(in the rows, 128 means zero)
Each path below is one point turned by a fixed rotation once a step. After each direction that follows a path, write how fast that rotation turns it, in deg/step (0 if it stays still).
Each turn is a multiple of 5 degrees from 10 to 175, or 0.
Each row of a path follows its step; steps can be skipped.
path 1
step 0: [122 128 110 129 137 125 126 133 124 131 135 132 126 126 136 127 114 119
 141 129 133 127 125 133 130 124 130 121 131 126 125 131 129 131 139 126
 128 123 136 133 129 132 125 121]
step 1: [132 132 129 128 134 125 125 142 134 127 128 119 130 136 121 120 131 124
 135 126 124 115 120 114 129 135 135 128 128 125 123 120 137 130 126 127
 130 115 126 128 128 129 129 122]
step 4: [128 129 127 129 125 126 139 126 127 131 130 123 120 120 125 136 128 122
 131 135 144 121 127 133 131 127 129 132 125 133 138 114 125 113 126 134
 122 132 127 128 123 127 119 129]
step 6: [127 124 121 133 129 135 132 134 126 132 134 142 119 124 130 129 124 131
 122 138 135 123 122 121 123 127 140 122 123 129 130 118 124 138 123 131
 135 118 133 130 132 131 135 132]
step 7: [124 125 127 136 126 129 121 125 142 126 135 129 133 122 124 122 127 133
 115 130 118 126 128 120 135 144 136 126 133 132 123 128 127 131 132 132
 124 122 128 127 123 132 115 126]
step 8: [123 116 126 128 122 129 131 129 128 128 133 131 133 128 127 120 124 125
 126 129 130 125 140 128 129 117 119 126 128 114 128 134 113 124 128 135
 129 111 128 133 125 122 123 125]
step 9: [126 135 138 123 121 116 125 130 137 116 128 133 131 137 119 130 127 123
 128 136 139 131 136 120 126 132 129 125 137 119 130 125 135 126 123 125
 127 131 125 138 123 124 122 128]
step 10: [124 133 124 124 131 122 127 131 132 130 118 144 125 125 122 135 121 122
 128 117 131 117 136 129 135 119 124 123 130 135 142 131 127 124 129 129
 125 130 134 123 125 130 127 132]
step 11: [125 133 124 129 117 126 121 129 121 128 132 127 134 134 124 124 124 130
 132 113 136 126 121 129 130 126 127 126 129 131 123 118 139 142 122 127
 133 126 139 122 133 128 118 136]
step 12: [135 132 119 137 126 135 126 127 127 127 129 131 132 131 128 114 121 127
 138 134 130 126 126 131 130 131 135 133 123 133 147 120 125 134 138 125
 126 122 125 127 120 131 127 127]
[127 127 125 129 127 130 127 128 125 129 132 132 129 127 128 127 131 126
 132 128 128 124 127 129 126 128 129 129 129 131 128 127 129 127 126 126
 129 134 130 128 129 129 127 131]
60
[126 127 127 131 130 127 124 130 129 130 127 126 127 125 130 125 127 132
 131 127 127 130 128 125 128 126 129 125 125 130 127 124 127 130 127 124
 130 127 128 128 126 130 128 128]
65
